In the rows, 128 means zero.
One turn sends every row of this set to another row. A few are shown first. Where does it send the rows asked after them?
zavut: [145 143 149 117 175 142 135  91 106 151 133 141 153 149 126 116 157]
vava: [162  93 146 151 137  94 155 117 136 138 120 132 136 145 139 117 125]
Porat: [131 103 142 131 132 103 135 120 144 173 115 123 162 161 139 153 146]
zoku: [167 156 110  90 124 141 154 100 142 153 114 107 138 123 129 148 144]
diti: [151 157 138 106 112 161 154 121 148 170 121 120 131 147 160 149 138]
Rin: [187 136 123 133 114 143 180 128 132 147 123 125 127 121 145 148 117]
nupa: [148 124 137 137 121 135 138 137 150 172 146 123 135 104  92  82 174]
Lib: [153 122 136 141 125 140 131 149 138 180 143 122 138  98  89  91 171]
Fezar: [166 126 146 120 169 119 154 132 128 129  95 120 108 131 138 102 122]
tagev: [151 111 137 123 136 138 113 184 119 155  88 128 129 125 110 109 132]
ridab: [157 130 152 123 133 143 134 155  96 191 118 116 150 143 142 163 138]
nolog: [184 105 143 154 130 123 150 152  95 162 119 129 138 126 136 139 112]
Zolog: [154 132 148 135 151 156 149 156  89 156 132 143 163 139 102 141 168]
Gud: [154 135 135 129 129 145 138 146 142 173 136 115 129  99  91  85 174]
Zabos: [170 127 115 123 133 150 116 144  92 183 110 132 157 119 123 145 116]
Bipo: [157 124 163 101 139 120 110 129 120 159 104  99 114 141 143  94 130]
zokag: [150 100 132 135 101 115 116 104 141 169 132 137 157 145 142 122 125]
batu: [156 129 129 135 111 140 139 146 148 178 141 114 135  97  91  95 169]
muvu: [170 143 128 137 167 151 172 115 116 134 124 156 136 128 135 122 129]
ril: [131 124 137 103 158 121 118 142 144 166  80 110 123 145 140 124 130]
gukag: [160 151 154  97 112 150 155 150 142 139 111 102 109 135 133 114 160]
Tuvog: [130 117 146 143 129 147 138 123 147 137 137 167 152 156 127  99 156]
tovi: [151 114 119 124  94 117 159 134 165 144 117 121 152 138 110 148 158]
kamil: [128 143 135 119 168 162 131 118 132 164 114 158 147 155 147 124 136]
vora: [155 132 132 138 126 148 144 140 142 177 147 125 142  99  88  94 176]

Porat goes to kamil
Lib goes to Gud
tagev goes to gukag
And these:
Fezar goes to Rin
zoku goes to zokag

One turn sends every row of this set to another row. A few are shown first. Where does it send the rows asked after them?
K: [139 140 150 109 117 150 129 107  54  79  99 116 125 112 106]
H: [125 145  73 107 113 131 132 101 106 119 129  82 132 113 115]
W: [130 156 127 115 131 139 118  72 106 139 146  89 113  76 124]
U: [124 167 110 124 120 154 185 114 114  93  99 106 153  89  98]
X: [137 160  83 109 122 130 151 111  95 145 100  85 135 110 118]
L: [122 132 157 103 112 146 153 147  93  92  87 110 149 118 131]
P: [125 134 156 122 137 134 133 128  79 118 123 115 152 142 109]
Y: [115 123 165 115 126 155 150 130  97 126 116 107 105 126  90]
S: [130 148 138 111 137 166 115  82  94  94 113  96 120  76 163]
J: [135 143 140 121 105 153 166  97 136 102  84 115 123  88 149]
B: [ 96 162 143 128 131 122 141  88 126 144 112  68 142 100 123]
G: [109 163 121 135 114 131 164  91 137 144 112  98 137 100 131]
A: [129 130 102 118 113 138 125 101 113  60 102 101 134 106 126]
Q: [101 136 179 119 141 169 150 115  85  93  99 114 119  93 119]
Z: [144 197 162 127 126 154 130 104 100 122  96  91 125  76 126]
T: [136 138 118 100 133 132 139  75 100 129 141  87 121  79  87]
V: [118 156 125  90 114 155 117 110  96  81 128  59 142  86 108]
C: [120 136 151 110 122 168 155 103  52 129 118 104 125 135 111]

Y goes to P
Q goes to L
And these:
U goes to V
T goes to B
A goes to S
G goes to H

One turn sends every row of this set to another row. A few are shown first. Where does it send the rows asked after them?
vular: [122 122 121 151  82 163 113 152 152  80 115 126 102 120  96 132 160 124
 185 136 143 148 119 100]
vopu: [143 117 107  95  81 146 127 116 106 129 150 128  88 141 100 114 123  75
 157 125 164 145  81  86]
Bupu: [120 121 118 116 106 109 103 123 137 140 119 143 108 112 116 125 137 102
 163 107 135 137  43 113]
Selem: [138 107  89 116 128 166 112 111 125  87 115 117  89 119  98 146 148 121
 139 122 187 155 129 117]
Zadi: [127 115 116 106 172 156 117 114 133 104 129 129 139 120 113 150 152  98
 145 121 156 170 103 107]
buk: [130 103 134  94  79 158 136 111 175 116 134 114 102 105 127  75 149 111
 159 111 119 154 104 121]
Goz: [119 119  80  88  89 159 127 147 139 164 115 116 122 153 113 114 144 119
 176 125 147 157 118 117]
Nuvu: [131 124 155 119 123 125 134 115 137 106 130 121  93 104 109  92 140 107
 134 143 105 134  73 121]
pibi: [136 132 122 134 115 140 133 173 138  97 126 106  67 121  77 116 160  98
 155  93 152 121 138 126]
damid: [138 123  84 122 115 162 123 135 147  62 128 126 101 138 107 129 151 123
 193 147 153 164 101 106]
Pur: [144 133 118 126 132 138 127 125 107 113 137 109  71 141  94 118 125  95
 118  69 119 146  98 118]
Vatil: [125 123 103 116 113 153 126 129 117 134 136 115  99 129 113 124 125 114
 137  37 129 162 102 115]
did: [148 114 104 118 131 123 139 137 138  76 115 114  99 103 106 115 144 133
 163  83 186 150 126 111]
tivop: [149 114 138 119 128 127 122 115 137 107 124 123  93 115 115 105 129 118
 131  50 116 162 104 121]
Vamu: [117 120 144 117 146 172 106 145 161 125 130 125 117 125  96 139 176  73
 146 115 119 149 124 126]
Zem: [150 106 120  94  99 132 124 118 172 131 103 114 118 146 121  85 155 107
 171 142 134 161 126 110]
detin: [145 120 148 116 123 102 118 133 124 120  97 133 102 126 112 104 142 128
 159 157 129 150 110 114]
Veb: [124 124 100 123 136 167 136 146 161  89 123 131 146 137  84 138 149 127
 176 140 133 160  82 112]
Ripun: [157 112 131  79 104 137 124 132 155 124 140 141  74 137  86  92 139  83
 157 127 120 134  77 138]
bomok: [122 136 105 113 113 134 124 157  92 150 113 123  97 147  92 129 133 124
 154 153 141 137 103 117]
mipap: [141 126  97 108 159 140 154 132 152  96 135  96 134 140  96 117 147  80
 154  96 165 151 105  95]
Ral: [136  93 124  96  62 145 126 124 153 143 116 141 113 108  86 108 127 128
 152  94 157 140  85 117]
zogoz: [110 135 127 118 143 145 137 179 146 128 138 119 129 118 100 127 161  91
 172  72 135 141 115 117]
Zatub: [125 126 141 125 110 180 134 170 144  93 140 138 124 135  79 130 153 108
 181 144 120 154 115 106]
las: [123 109 122 117 103 179  97 149 146 110 121 130  75 109  99 136 170 114
 155 102 150 147 152 140]
Nuz: [109 118  75  99  70 182 142 119 134 138 142  99  97 126 112 105 134 113
 150 112 148 144  91 113]
lukes: [105 136 104 112 116 146 138 131  87 127 143 123  94 110 113 123 123 124
 143 129 134 140  62 116]
Kadun: [154 115 111 108 113 156 134 109 147 115 138 100  89 147 103  99 132  87
 128  55 124 160 115 112]

las goes to Vamu
buk goes to Nuvu
Vatil goes to Kadun
And these:
pibi goes to zogoz
Zatub goes to Veb
Zem goes to detin
Ral goes to Ripun

One turn sends every row of this set to another row. A few are shown first. Where does it send the rows asked after them?
tam: [119 129 116 104 101 148 126  59 139 142 123 133 122 116 135 137 138 141
 138 125 128 119 114 134 124 133  89 112 176 134 116 130 137 141 135 119]
nofil: [141 134 128 189 137 147 131 114 125 104 136 108 117 119 134 129 129 156
 135 116 121 118 111 118 115 125 117 143 144 127 127 122 137  79 119  99]
sed: [141 124 118 136 134  85 124  91 119 168 117  98 114 112 141 115 116 160
 136 153 131 127 136 125 128 123 133 141 103 155 128 128 104  90 135 141]
kide: [119 132 118 106 102 147 127  61 138 144 121 130 117 113 136 135 140 134
 143 124 125 124 114 131 127 134  92 111 179 133 117 132 134 142 137 120]
koze: [127 132 125 131 122 100 122 155 126  79 147 142  95 111 120 123 109 161
 127 121 127 111 143 141 108 121 119 120  92 107 139 126  89 118 132 136]
zoza: [137 126 116 136 134  85 123  93 119 168 116  96 116 110 143 117 115 159
 138 153 127 129 136 123 125 126 133 144 107 156 125 129 100  93 137 143]
mev: [131 130 127 159 141 125 125 145 128 119 106 116 125 113 125 120 127  56
 128 149 135 117 118 127 114 139 132 144  90 145 129 140 154 129 134 132]
Tonuv: [115 135 123 128 120  98 120 159 129  76 146 142 109 108 122 128 104 166
 126 125 123 113 142 141 100 127 115 131  97 112 133 125  88 121 130 137]
Lodot: [138 138 128 191 137 146 132 117 126 105 133 103 117 116 136 128 129 151
 140 117 116 123 110 114 117 128 119 145 149 126 124 124 132  82 120 101]
Tidof: [117 138 110 162 116 162 121 162 146 150 127 137 147 118 128 138 123 100
 125 151 156 113 112 124 121 134 119 131 147 139 114 150 157 161 136 176]
rivi: [138 117 133  74 108 171 121 151 130 139 124 137 109 126 136 107 135 159
 144 148 128 122 120 129 133 131 124 118 155 120 121 129 119 172 154 125]
Fasip: [124 128 118 104 101 149 127  57 138 142 125 135 117 118 132 135 139 142
 135 123 132 116 115 136 128 129  89 108 171 133 120 130 140 139 134 116]
dov: [144 129 116 165 118 167 126 151 139 152 133 145 122 129 119 129 127  99
 118 143 171 103 115 131 133 120 124 108 130 129 132 150 166 149 134 170]
gurur: [132 139 126 189 136 146 130 120 127 104 133 104 124 114 137 131 127 154
 140 119 114 124 111 113 112 131 117 151 152 129 120 123 131  84 120 102]
tode: [139 123 129 157 138 127 125 138 127 117 110 125 123 120 121 119 127  65
 119 147 145 107 120 134 116 132 130 138  79 144 136 138 162 121 130 128]
paraz: [130 121 126 150 134 126 121 136 130 112 113 130 140 123 121 125 122  78
 109 150 147 100 120 138 108 133 123 147  74 150 133 135 167 120 125 127]
mazal: [131 136 126 187 134 145 129 117 128 101 135 107 129 117 137 133 127 160
 135 119 116 119 111 116 109 130 114 152 148 130 120 121 134  82 118 100]
Sobem: [133 117 132  72 105 170 119 151 133 137 125 139 118 127 137 110 132 165
 141 150 128 120 120 130 129 133 121 122 155 123 118 128 120 173 152 125]
tamog: [134 113 132  70 103 171 119 146 133 136 128 143 120 130 136 111 132 171
 135 150 132 114 121 134 129 130 119 122 149 123 121 125 126 170 150 123]
Pagef: [142 121 128 105  79  96 118 175 117 160 111 141 117 116 126 115 103 138
 121 121 112  98 109 146 126 109 107 107 118 114 137 126 150 122 111 169]
gol: [124 127 125 104  78  92 116 183 122 160 106 133 132 109 132 121 100 136
 128 126 101 108 107 139 117 119 105 121 132 121 123 127 142 133 113 175]
ridub: [116 127 124 149 133 124 118 142 134 112 110 126 151 117 126 129 120  76
 114 154 139 106 119 135 101 141 121 158  84 154 123 135 161 129 127 130]
Mir: [139 122 117 135 132  86 122  88 119 166 118 101 119 114 141 117 115 165
 132 153 132 123 136 127 125 123 130 143 100 156 128 127 106  89 134 141]
fazez: [117 132 110 155 111 164 119 154 147 145 134 147 156 125 125 141 120 115
 111 151 165 100 114 132 117 130 113 133 136 141 118 147 166 156 129 172]
Fofuv: [129 136 126 136 125 100 126 160 124  82 144 136  85 107 121 119 110 149
 137 120 122 120 141 136 112 122 125 117  99 104 140 130  83 121 137 138]
dus: [131 123 125 101  76  94 116 176 120 158 110 140 131 115 129 121  99 143
 119 125 108  99 108 146 118 113 103 117 123 120 129 125 149 126 108 170]
gem: [109 140 122 131 122  97 120 164 130  78 142 135 108 103 127 127 105 158
 135 126 116 122 140 135 101 131 118 135 106 112 127 127  81 128 135 141]
Nodut: [128 128 120 106 103 148 129  58 136 145 123 133 110 117 132 133 141 136
 138 122 132 119 115 134 131 128  92 103 172 131 121 131 138 138 136 118]
zope: [132 130 126 109  83  93 119 184 118 164 104 129 117 106 132 116 105 125
 134 123  99 114 106 136 124 117 111 112 134 115 127 129 138 133 117 175]
zinil: [143 125 128 110  82  95 121 179 115 164 108 132 108 112 128 112 106 126
 130 120 106 106 107 140 129 111 111 103 126 112 135 129 143 126 115 172]
sutub: [132 126 116 135 132  84 121  92 121 167 116  98 123 110 143 118 114 163
 136 155 127 127 136 124 122 126 130 149 107 158 122 127 102  94 136 143]
Pum: [135 134 127 187 134 146 129 114 127 102 137 109 125 120 135 132 126 161
 132 117 120 116 112 119 112 126 114 147 144 129 125 121 138  79 116  99]
namam: [125 130 118 109 103 149 130  60 136 145 122 130 110 114 134 133 142 132
 143 123 127 123 115 131 131 131  93 106 177 129 119 133 135 141 138 120]
zib: [117 132 124 154 137 124 121 147 133 115 106 118 142 111 128 126 123  64
 125 153 132 116 117 128 105 144 127 155  93 152 121 139 154 132 132 133]
vepu: [145 114 134  74 107 172 122 148 129 139 126 140 105 130 134 106 136 161
 140 146 133 117 121 132 136 128 124 113 150 119 126 128 123 169 153 123]
rumo: [143 112 133  71 104 172 120 145 130 137 128 145 112 132 134 108 134 168
 134 147 136 111 123 135 134 126 121 116 145 121 125 126 126 167 150 121]
Reg: [134 124 116 134 131  85 121  90 120 166 117 100 124 113 142 119 113 167
 132 156 129 124 136 127 122 125 129 148 102 159 125 127 105  91 133 141]
vovo: [134 126 114 158 112 166 121 147 142 146 137 151 141 133 119 135 123 115
 106 147 174  93 117 137 125 120 116 118 125 136 128 147 172 148 128 168]
nated: [133 136 114 167 120 164 126 160 141 154 127 135 125 120 125 131 128  90
 129 145 160 115 113 124 132 128 125 116 144 131 123 153 156 159 139 175]
gog: [119 141 123 135 126  97 125 166 126  82 140 131  94 101 125 122 111 147
 141 124 115 126 140 132 108 130 123 126 108 107 132 130  78 128 139 141]

Pum goes to nofil
dov goes to nated
gem goes to Tonuv
And these:
rivi goes to Sobem
tam goes to Fasip
tode goes to mev
dus goes to Pagef
Mir goes to sed

One turn sends every row of this set to another row. A few are shown first. Where does it send the rows asked after them?
Sopa: [131 136 127 108 119 160 122 137 156 152 140 156 164 176 109  96 128 121
  99  97 105 164 143 135]
dakan: [153 194 150 141  93 174 105 127 128 114 115 153 125 132  85 172 164 135
 113 111 137 150 136 111]
zoroz: [133 130 132 115 108 157 133  94 131 131 129 120 139 177  99 133 153 112
 115 137  67 141 150 120]
tebep: [135 159 119 147 112 162 101 119 129  90 121 158 131 112 120 195 136 108
  97 102 122 136 134 145]
Dit: [127 165 134 129 113 150 108 129 118 100 109 177 153 122 115 175 152 108
 104  91 118 143 114 138]
kiz: [149 165  90 142 100 129 126 123 136 105 150 140 140  98  91 168 144 128
 125 132  97 172 163 137]
riz: [128 122 137 120 111 161 129 103 121 136 146 121 161 168 104 135 143 110
 110 122  66 144 153 128]
Rorop: [167 169 135 100 112 144 120 100 160 130 136 156 123 103 112 135 138 127
 103  98 128 189 189 122]
Pel: [156 191 155 147  93 158 103 139 157 116 122 160 122 139 103 171 165 141
 106 110 138 150 130 123]
zug: [131 161 145 142 109 158  95 132 125  98 116 182 149 126 120 173 149 109
 114 112 112 146 121 160]
pemif: [143 145 148 133  84 163  94  91 133 150 101 117 148 111  76 108 169 116
 115 112 117 159 146 126]
fabi: [148 128 131 161 115 167 124 123 178 120 128 124 119 159 113 123 105 120
  69 129 106 150 171 146]
Dez: [141 152 136 135  97 141  96 112 177 183 131 139 137 124 108 120 159 117
 102 105 128 179 116 136]
tupe: [120 158 123 127 101 129  97 129 118 135 122 160 130 100 109 151 132 115
 110 133 135 122 122 104]
vin: [168 163 144 109 107 153 109  92 153 124 136 151 118 104 109 141 137 125
 112 117 117 189 198 131]
Faraf: [127 125 139 119 103 147 138 107 131 134 140 125 165 168 102 138 140  97
 124 124  74 138 142 127]
gis: [134 151 117 110 118 162 140 135 159 153 141 156 156 169 112  85 150 111
 109 111  99 154 140 145]
dofin: [128 130 128 164 106 154 138 117 179 119 129 132 109 168 101 120 117 127
  90 130 114 139 172 148]
zat: [132 140 129 113 107 143 144 132 146 143 146 145 176 179 109 110 138 108
 118 101 106 141 139 146]
mub: [135 151 113 107 119 155 143 128 155 149 143 152 151 191 105 101 146 120
 104 104 113 148 140 145]
namig: [132 138 125 115 118 150 139 132 147 150 153 146 170 179 115 107 142 120
  99  91 103 144 146 147]
kugi: [130 115 144 114 110 160 116 104 133 133 125 125 154 162 103 126 136 113
 103 122  63 154 151 108]
sizi: [137 189 135 118 108 164  89 134 153 128 142 158 132 130  94 178 165 124
 123  99 147 145 154 126]
giva: [135 153 123 115 122 156 105 103 146 126 123 146 115  70  90 121 168  87
  93 103 135 158 141 141]
Zopim: [159 166 118 137 102 151  89 124 116 122 132 143 123 112 125 154 141 114
 104 159 129 115 126 133]
kol: [126 156 134 138  96 134  85 138 128 125 121 171 134 108 113 129 135 126
 118 141 144 116 136 136]
ramok: [153 166 110 143 101 187  98  96 143 170 132 115 126 113  81 127 140 105
  99 113 148 175 140 140]
ladek: [124 151  94 144 116 179 161 110 143 134 125 124 118 131  81 118 111 109
  81 103 121 147 162 107]
Lanu: [153 154 124 141 100 170 106 113 135 122 137 160 118  91 110 100 165 121
 106 106 128 178 106 144]
bal: [137 166 119 145 112 165 104 132 130  88 121 170 140 116 118 171 139 114
  98  89 141 134 139 160]
liv: [161 175 105 125 108 144 103 136 122 123 125 151 134 112 124 136 144 121
  93 129 152 109 122 129]
Vafi: [154 172  87 138 101 124 131 141 144  97 142 154 152 100  94 138 150 140
 117 108 119 161 168 151]
govu: [182 173 158 121  95 151 126 105 144 122 121 163 125 120 112 118 146 140
 104 114 115 198 165 127]
Teg: [158 178 120 147 105 126 131 143 136 105 123 162 151 112  84 143 153 122
 121 148  96 173 157 162]
Feler: [119 149 100 136 119 171 162 104 136 136 125 127 117 154  71 131 111 113
  87 105 125 147 158 106]
fovis: [161 144 133 151  90 144  99  97 180 140 108 102 122 109 110 123 165 124
  81 108 129 148 149 136]
Denin: [142 145 107 135 126 184 146 113 138 132 121 120 128 147  81 128 100 105
  66 100 124 153 160 108]
Dev: [125 147 114 154 123 167 166 114 135 140 128 122 130 149  79 141 102 108
  68 100 120 148 155 117]
lafuv: [141 137 130 176 101 159 151 119 166 115 132 121 125 160 102 136 103 110
  88 127 121 134 165 152]
Sunu: [178 173 149 115 100 153 129  99 136 132 125 158 120 115 107 135 141 133
 103 115 109 208 154 111]
pul: [140 147 134 131 120 153  94 107 164 126 133 150 108  78 106 125 165  88
  99 124 126 164 142 159]
nufi: [152 144 130 141  97 160 106  99 135 115 130 145 110  85 114 119 172 117
 101 113 107 174 105 125]
Kupuv: [130 134 130 115 111 162 134 102 136 138 128 123 144 154 106 117 159 102
 112 136  57 146 146 113]
bivu: [143 177 149 123  99 154  85 123 153 108 130 145 130 126  99 180 176 128
 122 106 132 133 165 122]
luteg: [132 134 121 172 107 167 138 120 184 122 134 128 105 142 110 115 117 121
  88 135 104 145 172 143]
Nula: [133 133 141 176 110 159 145 124 162 122 128 126 124 158 101 125 111 121
  75 125 111 137 173 154]
Nezak: [155 184 106 131 112 115 149 138 132 117 118 156 150 103  82 155 156 117
 104 124 100 176 143 132]
kito: [134 149 109 154 112 164 170 114 141 126 130 117 134 149  84 142  99 102
  85 102 130 136 151 121]

fovis goes to Dez
Sopa goes to Denin
tupe goes to Zopim
And these:
sizi goes to dakan
Dev goes to riz
luteg goes to gis
Sunu goes to vin
zat goes to kito
mub goes to Feler
pul goes to Lanu
kiz goes to Teg
bal goes to Dit

